128 stands for zero in the data rows.
Each row of this table is followed by its label. One hidden rule gives the labels. It looks at one to three of the table's principal directions, none of them among the few with the most spread.
[95,141,178,113,117,86,99,140,55,98,92,140,86,142,82,106,184,81,96,161,120,137,99,145,
 146,68,158,79,120,156,148,95,130,82,164,138,164,203,142,127,108,173,125,132,86,101,127,57] RC
[160,127,133,165,110,76,92,104,130,109,134,151,113,139,129,143,188,106,132,117,123,150,113,163,
 104,139,187,79,123,100,90,135,131,101,155,125,94,131,175,105,109,140,123,100,78,153,112,105] LG
[195,158,11,135,122,112,147,108,104,173,112,104,76,143,91,156,152,103,105,111,107,143,72,82,
 64,155,138,95,46,170,103,76,161,129,120,115,135,152,111,153,140,152,118,71,106,106,93,226] RC
[114,149,132,116,154,96,132,126,120,157,115,142,108,122,181,103,91,184,117,122,158,88,134,145,
 118,138,96,117,144,162,125,105,120,98,143,94,147,91,123,140,150,181,65,80,101,93,158,129] LT
[104,101,155,96,127,147,142,162,120,136,134,129,153,117,123,118,110,135,125,141,120,143,153,118,
 139,117,106,164,173,111,157,157,118,138,113,170,132,139,100,130,118,96,145,170,166,134,112,98] RC
[118,146,123,117,212,103,103,118,135,132,116,117,147,134,118,139,152,135,152,130,143,86,160,138,
 134,129,78,89,91,106,164,138,99,86,78,118,194,82,112,147,128,143,7,71,146,122,131,171] LG
[108,123,138,136,142,99,123,114,92,45,148,138,105,153,82,151,139,71,94,143,139,35,154,180,
 109,85,147,93,104,199,127,107,117,100,173,109,150,151,135,143,60,112,185,148,92,99,149,47] RC
[133,141,125,181,110,104,121,123,153,110,143,156,128,165,132,129,119,155,154,103,128,124,105,182,
 123,140,141,82,127,149,101,102,111,105,129,67,84,118,153,118,171,161,128,88,100,117,125,130] RC
[140,92,85,143,106,133,150,98,133,107,176,122,113,127,79,159,120,87,109,119,109,96,123,102,
 114,134,179,150,120,180,126,107,150,155,167,175,149,202,144,146,94,108,231,169,141,83,125,129] QJ
[146,112,111,130,133,77,120,86,153,137,145,132,147,128,152,121,141,125,119,148,135,129,169,136,
 121,142,162,117,125,92,93,136,139,134,164,190,138,108,159,93,100,135,123,141,104,146,149,114] RC
[121,126,144,106,131,152,77,132,126,117,107,136,140,120,146,111,148,127,172,124,140,181,126,113,
 156,130,118,126,144,73,147,159,129,136,98,133,121,137,128,114,117,119,101,127,141,147,104,141] LT
[129,111,81,101,146,105,217,100,134,217,150,74,135,110,104,137,100,153,82,152,110,113,146,117,
 128,130,112,137,101,133,136,119,135,147,120,205,163,145,98,113,152,157,90,133,166,87,139,205] LG
[147,103,138,175,84,78,46,106,105,25,163,189,88,179,131,139,179,54,95,90,138,70,102,146,
 103,111,220,49,189,178,109,87,144,111,235,117,102,192,178,131,82,167,245,177,61,71,125,30] LT
[87,79,170,111,131,103,231,125,161,179,167,100,148,110,72,153,109,144,123,149,126,104,168,188,
 138,116,132,173,159,124,152,194,97,121,144,201,128,172,98,92,121,108,141,167,177,84,135,129] LT
[152,191,58,165,116,130,129,122,101,130,126,112,84,139,149,89,92,166,95,129,109,133,47,89,
 91,176,159,139,62,224,72,22,195,122,127,76,120,114,154,173,178,162,154,57,67,121,145,140] LG
[150,100,99,87,155,94,255,74,193,251,146,89,159,88,136,137,57,208,119,139,147,139,176,146,
 105,167,114,222,114,107,133,166,106,91,105,188,110,150,98,102,152,108,82,125,197,81,146,221] LG
[86,107,122,101,156,171,203,131,158,192,155,114,163,81,158,101,8,218,126,154,120,118,167,89,
 161,149,86,233,141,158,148,120,124,157,99,177,172,119,118,160,163,108,134,144,193,123,166,154] LT
[113,178,126,121,126,196,106,160,116,134,109,139,138,108,194,111,89,191,159,84,123,138,98,118,
 147,160,64,111,125,129,128,126,117,150,62,38,97,71,118,153,164,143,73,60,130,169,119,149] LT
[167,123,126,151,89,105,106,130,150,119,134,131,136,139,139,131,171,114,126,120,119,167,113,149,
 113,145,168,114,156,88,106,118,132,117,145,117,71,117,143,94,144,134,147,135,112,142,115,118] LG
[160,154,91,82,91,100,97,116,92,173,91,149,100,107,124,128,191,103,121,80,109,162,90,73,
 123,142,146,86,125,119,148,98,127,111,147,144,174,216,128,135,110,198,88,94,117,83,101,147] LG
[155,106,149,149,127,94,95,107,131,88,133,136,127,131,70,160,204,54,102,136,97,138,149,149,
 135,86,206,96,102,93,117,153,121,129,156,188,147,168,169,101,64,95,156,167,116,163,118,95] LG
[137,147,148,63,140,127,174,114,152,238,67,117,147,87,160,112,122,178,164,117,161,197,147,101,
 136,148,81,181,119,47,138,209,115,120,91,158,130,130,90,96,135,125,20,106,163,134,124,195] RC
[144,86,120,130,126,121,198,135,157,175,167,88,157,121,103,146,110,130,105,138,103,128,141,126,
 108,135,135,169,138,120,124,167,131,151,118,192,104,120,113,106,149,91,151,159,170,134,111,159] LG
[99,108,154,155,158,103,124,133,143,64,173,157,147,161,122,114,99,127,122,145,149,52,180,160,
 130,114,144,138,165,153,129,116,122,112,153,143,162,93,126,148,99,103,163,175,117,112,168,46] RC
[139,105,163,146,131,75,92,93,181,91,128,163,124,135,122,161,185,103,201,119,174,138,159,219,
 110,142,171,116,149,76,116,202,88,72,169,105,79,138,158,76,75,103,129,110,100,132,120,110] LT
[91,171,160,173,99,149,104,149,160,78,146,182,135,154,192,97,82,194,171,79,153,88,111,185,
 151,164,124,105,182,157,103,105,114,127,141,22,80,78,136,133,159,164,148,102,86,118,168,66] LG
[122,136,156,143,83,97,71,119,148,86,138,200,156,157,213,100,130,152,160,90,156,116,154,189,
 153,134,132,46,199,85,99,125,95,126,166,75,75,88,157,81,125,187,120,132,77,140,152,56] RC
[134,87,130,89,106,121,201,107,104,123,148,108,124,109,53,149,119,76,96,143,124,111,146,117,
 101,100,159,203,112,170,149,141,129,103,146,182,139,233,112,136,68,64,211,189,164,77,119,92] RC
[139,148,56,151,166,126,71,129,137,97,137,132,129,155,110,121,125,124,148,131,105,111,114,95,
 134,144,127,99,85,174,143,44,130,119,105,106,192,119,146,170,158,156,120,82,128,118,127,170] LG
[125,150,139,63,97,175,149,132,92,192,79,105,123,73,173,98,114,145,104,134,119,190,114,79,
 162,113,102,149,115,92,126,153,142,179,113,149,120,140,119,102,128,142,96,136,137,167,133,154] LT
[144,124,104,174,98,143,164,147,125,139,143,108,121,158,63,157,136,110,100,118,85,137,80,100,
 112,124,133,122,109,165,127,82,147,144,116,130,123,162,119,157,182,132,176,143,152,103,99,156] LT
[120,132,163,135,152,113,179,130,117,139,129,75,127,123,109,128,115,134,68,157,120,87,129,168,
 133,86,115,129,98,158,130,110,123,110,115,113,124,96,122,115,166,136,91,124,135,115,155,138] LT
[131,155,98,145,120,187,137,172,90,113,120,93,123,148,139,110,70,146,68,139,96,113,87,97,
 128,104,75,121,99,203,124,34,152,163,88,60,109,82,110,166,204,140,156,126,137,134,129,145] RC
[105,156,175,133,107,156,146,153,111,97,116,144,112,117,168,87,75,172,126,142,155,135,112,148,
 115,141,131,201,149,163,104,116,146,98,131,63,76,102,125,151,128,90,172,130,95,146,158,44] LG
[152,127,148,215,92,108,127,141,138,48,167,136,117,185,73,151,157,85,94,116,100,101,86,184,
 96,115,207,102,124,180,91,93,138,103,156,85,59,139,158,129,144,103,232,152,93,126,120,65] RC
[133,142,170,129,129,183,88,149,108,91,82,121,138,146,128,119,141,96,130,128,132,166,104,95,
 151,86,103,125,110,103,142,144,135,144,90,91,97,122,125,131,146,98,134,161,146,167,107,131] LT
[111,93,93,101,154,140,255,135,179,221,190,106,173,104,144,136,27,214,129,131,131,95,182,138,
 105,181,87,209,165,123,138,185,109,145,92,188,113,91,63,133,143,84,121,146,196,118,139,175] RC
[100,109,120,116,169,130,179,111,141,123,157,116,139,108,84,154,80,140,127,140,122,64,178,166,
 140,109,109,155,91,177,153,130,89,115,109,135,176,146,123,145,100,97,127,120,165,103,149,140] LG
[97,97,152,120,101,136,115,131,106,79,140,142,124,131,45,167,183,50,150,134,106,128,142,147,
 151,89,154,101,127,119,151,167,108,149,152,172,154,211,135,116,54,99,192,172,136,132,101,79] RC
[146,121,137,88,96,160,179,168,64,194,106,84,102,85,126,117,118,127,39,133,91,168,78,46,
 98,119,124,191,141,156,134,124,177,154,121,180,116,168,100,155,146,109,157,158,153,124,95,126] LT
[86,114,112,109,247,102,188,112,116,114,170,72,132,116,77,139,76,143,94,185,146,5,193,162,
 108,116,86,172,74,202,169,109,119,73,90,151,223,88,92,182,98,86,72,101,160,78,168,138] QJ
[162,126,108,122,105,137,89,106,126,81,117,142,117,112,91,156,180,57,166,116,121,156,130,121,
 116,124,176,134,81,113,113,160,124,135,139,126,128,170,160,115,48,72,174,125,109,169,105,115] RC
[155,141,147,65,108,138,149,134,99,184,78,101,123,85,85,134,200,85,140,112,120,209,98,65,
 106,142,143,185,102,69,143,213,151,120,99,190,132,200,98,119,79,76,99,127,153,144,75,140] LG
[130,121,96,164,138,112,80,97,142,63,169,154,124,158,139,118,124,112,137,127,139,90,136,131,
 130,144,178,103,134,149,109,92,149,134,162,134,144,125,160,138,101,135,178,144,95,115,151,102] LT
[118,114,93,152,192,87,125,99,142,92,171,126,132,140,100,150,120,122,113,157,130,47,189,157,
 112,132,136,115,95,160,119,105,127,118,141,165,201,91,139,154,80,109,123,119,115,120,158,111] LG
[112,129,84,159,137,177,194,158,134,160,149,90,123,140,85,123,59,166,114,164,90,149,89,90,
 122,145,118,189,90,191,122,89,163,161,89,146,129,128,109,171,194,98,185,130,161,138,120,179] LG
[154,156,135,181,98,154,119,173,142,131,119,123,136,161,160,116,135,144,116,124,103,172,75,130,
 125,136,132,100,139,103,94,112,140,149,108,71,47,51,131,115,211,141,131,124,108,195,119,143] RC
[126,87,145,161,72,98,84,91,128,39,183,195,111,146,155,134,147,94,149,116,154,116,138,187,
 118,139,217,93,197,117,96,139,128,114,209,123,59,173,180,102,55,123,239,175,70,125,134,27] LT
[97,115,122,94,145,94,119,106,144,174,132,157,142,82,157,124,107,194,193,116,140,136,172,158,
 156,154,83,121,146,106,154,127,80,98,107,131,187,138,145,124,124,177,25,48,142,98,129,153] LG
[128,116,153,172,96,130,152,154,104,101,146,142,109,169,106,125,112,114,64,131,118,108,106,119,
 109,100,156,132,164,169,109,93,161,142,162,140,107,140,116,154,142,117,213,201,114,106,132,64] LG
[108,157,118,154,160,155,97,162,116,135,105,102,132,156,90,126,145,124,103,141,88,131,96,63,
 151,118,94,101,92,153,141,82,160,169,102,157,200,114,120,171,182,156,112,122,145,133,116,156] LT
[116,126,114,90,172,126,200,99,160,184,124,67,153,107,88,131,116,139,126,181,132,141,166,127,
 142,132,118,191,75,100,144,162,128,125,104,198,159,138,96,105,122,96,98,145,176,126,151,187] LG
[119,101,125,155,142,123,148,111,176,98,174,131,145,131,104,173,122,123,171,117,136,83,167,206,
 121,140,136,118,124,125,118,185,91,132,129,114,100,106,134,102,94,86,149,117,134,140,127,136] LT
[109,132,98,118,167,115,218,135,147,193,155,102,141,131,117,127,69,189,127,128,142,76,137,118,
 95,173,79,181,131,170,148,121,129,98,100,139,159,108,71,168,170,131,90,102,166,67,141,166] RC
[133,160,132,151,115,179,85,161,121,104,92,105,114,138,120,130,169,107,137,143,114,188,80,110,
 131,137,129,126,106,105,111,130,161,159,111,97,89,99,125,127,147,107,152,123,113,187,105,138] LT
[114,136,129,165,134,152,102,160,117,86,123,131,132,176,150,115,88,137,98,145,127,97,130,139,
 141,89,82,83,134,164,115,71,132,162,125,77,115,56,122,138,179,149,148,149,114,142,143,115] RC
[121,171,147,160,88,146,75,155,106,81,104,155,108,161,154,105,147,131,156,103,137,151,67,142,
 131,136,126,82,140,140,108,97,140,119,126,34,75,112,139,132,162,162,138,95,79,137,117,93] LG
Which label does each new row get?
[117,132,100,65,139,159,183,134,128,231,88,90,148,82,132,133,76,186,139,124,112,160,146,113,
 160,114,23,140,89,123,161,131,91,158,60,126,160,132,94,114,177,158,29,77,194,114,111,239] ~ RC
[188,146,76,98,103,70,97,102,122,194,96,155,110,109,134,148,220,106,156,76,127,180,122,96,
 93,168,145,74,122,52,114,157,127,119,139,164,160,154,124,107,84,171,37,72,99,124,88,170] ~ LG
[108,148,173,143,149,149,123,161,175,164,105,136,152,123,195,86,87,201,147,142,144,158,140,122,
 161,142,101,169,167,86,117,147,128,148,117,118,123,37,125,119,189,135,82,129,132,175,164,135] ~ LT
[163,106,61,111,154,104,110,70,126,102,173,120,131,118,117,133,131,92,113,115,125,84,137,84,
 109,150,179,137,101,159,146,92,144,104,133,171,174,185,151,154,82,121,153,131,143,80,130,149] ~ LT
[169,140,167,112,75,91,80,117,113,140,81,145,117,106,129,133,244,83,164,111,123,236,95,145,
 118,135,184,93,124,28,103,196,125,100,137,136,70,167,165,65,89,128,86,96,86,186,80,109] ~ RC
[108,149,160,102,141,112,100,140,88,142,74,146,87,140,140,101,145,116,93,130,159,113,118,77,
 128,101,114,122,154,147,142,119,157,129,180,158,190,152,103,152,114,170,115,157,103,78,145,93] ~ LT
[96,132,131,90,133,120,149,117,107,146,125,147,123,104,130,113,94,159,134,117,142,101,150,125,
 142,127,102,143,134,157,149,115,115,113,127,137,183,170,116,149,102,148,100,113,136,76,144,107] ~ LG
[95,111,154,181,122,158,118,171,92,38,168,116,126,168,88,132,116,88,73,166,88,81,113,157,
 141,76,147,95,131,190,121,87,143,160,137,117,107,107,142,145,138,103,228,182,113,160,131,55] ~ LG
[121,134,151,129,85,171,97,140,108,81,128,151,129,130,178,86,109,130,130,136,138,171,107,110,
 143,132,155,150,165,110,108,123,159,149,135,108,67,126,141,125,118,106,197,174,104,169,135,65] ~ LG
[172,166,106,164,138,130,45,146,87,80,100,101,109,161,133,111,188,78,78,143,98,148,69,85,
 117,109,151,67,81,133,107,58,176,135,112,95,124,77,154,142,164,149,114,110,85,174,114,136] ~ LT
[123,93,102,134,168,84,144,75,216,123,178,134,167,126,112,166,122,141,182,131,151,80,206,194,
 130,165,142,142,131,105,139,157,79,97,146,156,151,127,139,103,94,113,124,120,156,99,154,154] ~ LG
[108,127,116,132,155,140,132,140,137,148,129,111,151,136,135,105,88,160,129,159,113,136,131,102,
 151,125,94,138,113,143,137,96,132,143,100,144,157,99,132,140,184,144,109,120,150,141,136,159] ~ LG
[141,135,107,86,106,93,121,93,84,141,107,122,101,95,102,144,186,90,135,126,121,150,114,136,
 119,124,143,94,83,123,134,123,118,93,136,130,146,199,148,112,82,156,90,77,107,112,107,135] ~ LG
[130,111,137,173,136,115,125,143,132,87,158,124,129,156,137,140,101,141,86,129,128,66,138,176,
 119,104,107,99,158,170,133,59,112,106,131,66,109,77,128,143,175,149,136,135,130,93,145,112] ~ LT
[136,124,143,162,126,136,152,129,150,101,160,121,140,145,146,119,114,140,138,146,144,139,120,164,
 108,152,162,158,143,102,101,154,142,109,114,104,44,81,126,116,138,79,159,147,116,169,137,109] ~ LG
[131,61,146,74,148,136,212,108,142,172,153,98,159,81,127,129,67,132,88,164,141,121,200,102,
 119,109,129,244,150,110,146,191,130,143,130,234,136,149,105,118,81,42,166,217,194,124,142,125] ~ LT
[158,138,148,84,95,103,86,143,105,189,58,141,101,99,143,129,208,108,146,105,125,214,93,104,
 125,123,124,100,150,67,148,157,111,104,140,126,123,170,132,97,136,178,56,89,119,132,84,160] ~ LT
[148,121,123,91,123,81,154,124,80,143,124,123,118,121,78,146,170,85,79,118,109,102,137,129,
 103,95,134,101,113,143,151,116,111,89,130,157,166,184,110,134,90,138,98,128,134,88,109,106] ~ RC
[123,116,155,104,136,152,171,160,107,158,108,107,139,117,96,127,107,126,99,143,109,148,144,116,
 135,82,98,158,113,122,139,167,124,156,90,167,135,129,97,124,125,81,117,161,164,153,108,134] ~ RC
[133,143,176,124,103,156,78,152,92,117,79,139,117,137,178,95,144,119,118,127,142,183,85,89,
 141,105,115,115,157,98,126,127,151,136,127,95,81,117,136,124,161,146,125,150,112,157,114,108] ~ LT
[129,111,132,126,123,165,112,135,99,111,113,126,100,123,137,112,89,115,86,142,126,135,110,71,
 133,94,134,166,133,177,130,99,164,164,150,144,138,157,140,155,131,112,199,178,134,117,130,121] ~ LT
[130,109,160,153,151,122,131,150,181,135,135,129,171,143,129,148,138,144,166,133,132,142,160,173,
 129,132,103,128,153,67,134,181,89,115,97,118,93,61,120,104,158,98,90,127,156,172,114,145] ~ RC
[180,125,95,108,92,77,91,67,134,147,113,162,123,126,188,120,157,118,145,94,159,156,129,117,
 114,147,150,84,140,84,109,115,123,103,166,116,102,157,161,92,117,187,98,112,98,103,127,149] ~ LG
[134,129,178,141,60,193,109,180,142,114,100,148,140,133,134,136,150,104,156,106,106,203,89,123,
 149,114,138,136,165,87,122,181,113,170,129,92,38,138,134,98,151,96,201,171,138,200,94,108] ~ LG
[109,112,120,163,141,127,160,135,167,116,171,123,149,160,133,124,93,141,129,152,142,84,156,141,
 121,144,128,146,155,134,107,133,141,155,151,150,124,65,111,127,143,112,171,170,125,134,161,111] ~ RC
[120,136,167,121,113,127,137,145,111,117,113,149,132,130,101,127,142,108,137,115,126,129,130,128,
 129,105,129,135,124,128,131,154,116,117,124,125,140,148,124,134,104,105,129,137,123,138,121,79] ~ RC
[141,192,83,116,167,158,159,139,105,211,75,60,100,84,164,100,80,225,116,149,127,184,74,91,
 96,183,55,191,48,161,108,73,177,110,40,71,127,62,107,170,208,137,18,4,130,135,119,224] ~ LT
[121,169,186,75,109,125,94,155,82,171,42,123,124,107,131,102,211,114,154,134,125,230,93,116,
 155,107,102,96,116,42,146,178,119,106,93,125,119,147,118,90,134,157,22,89,116,174,91,129] ~ RC
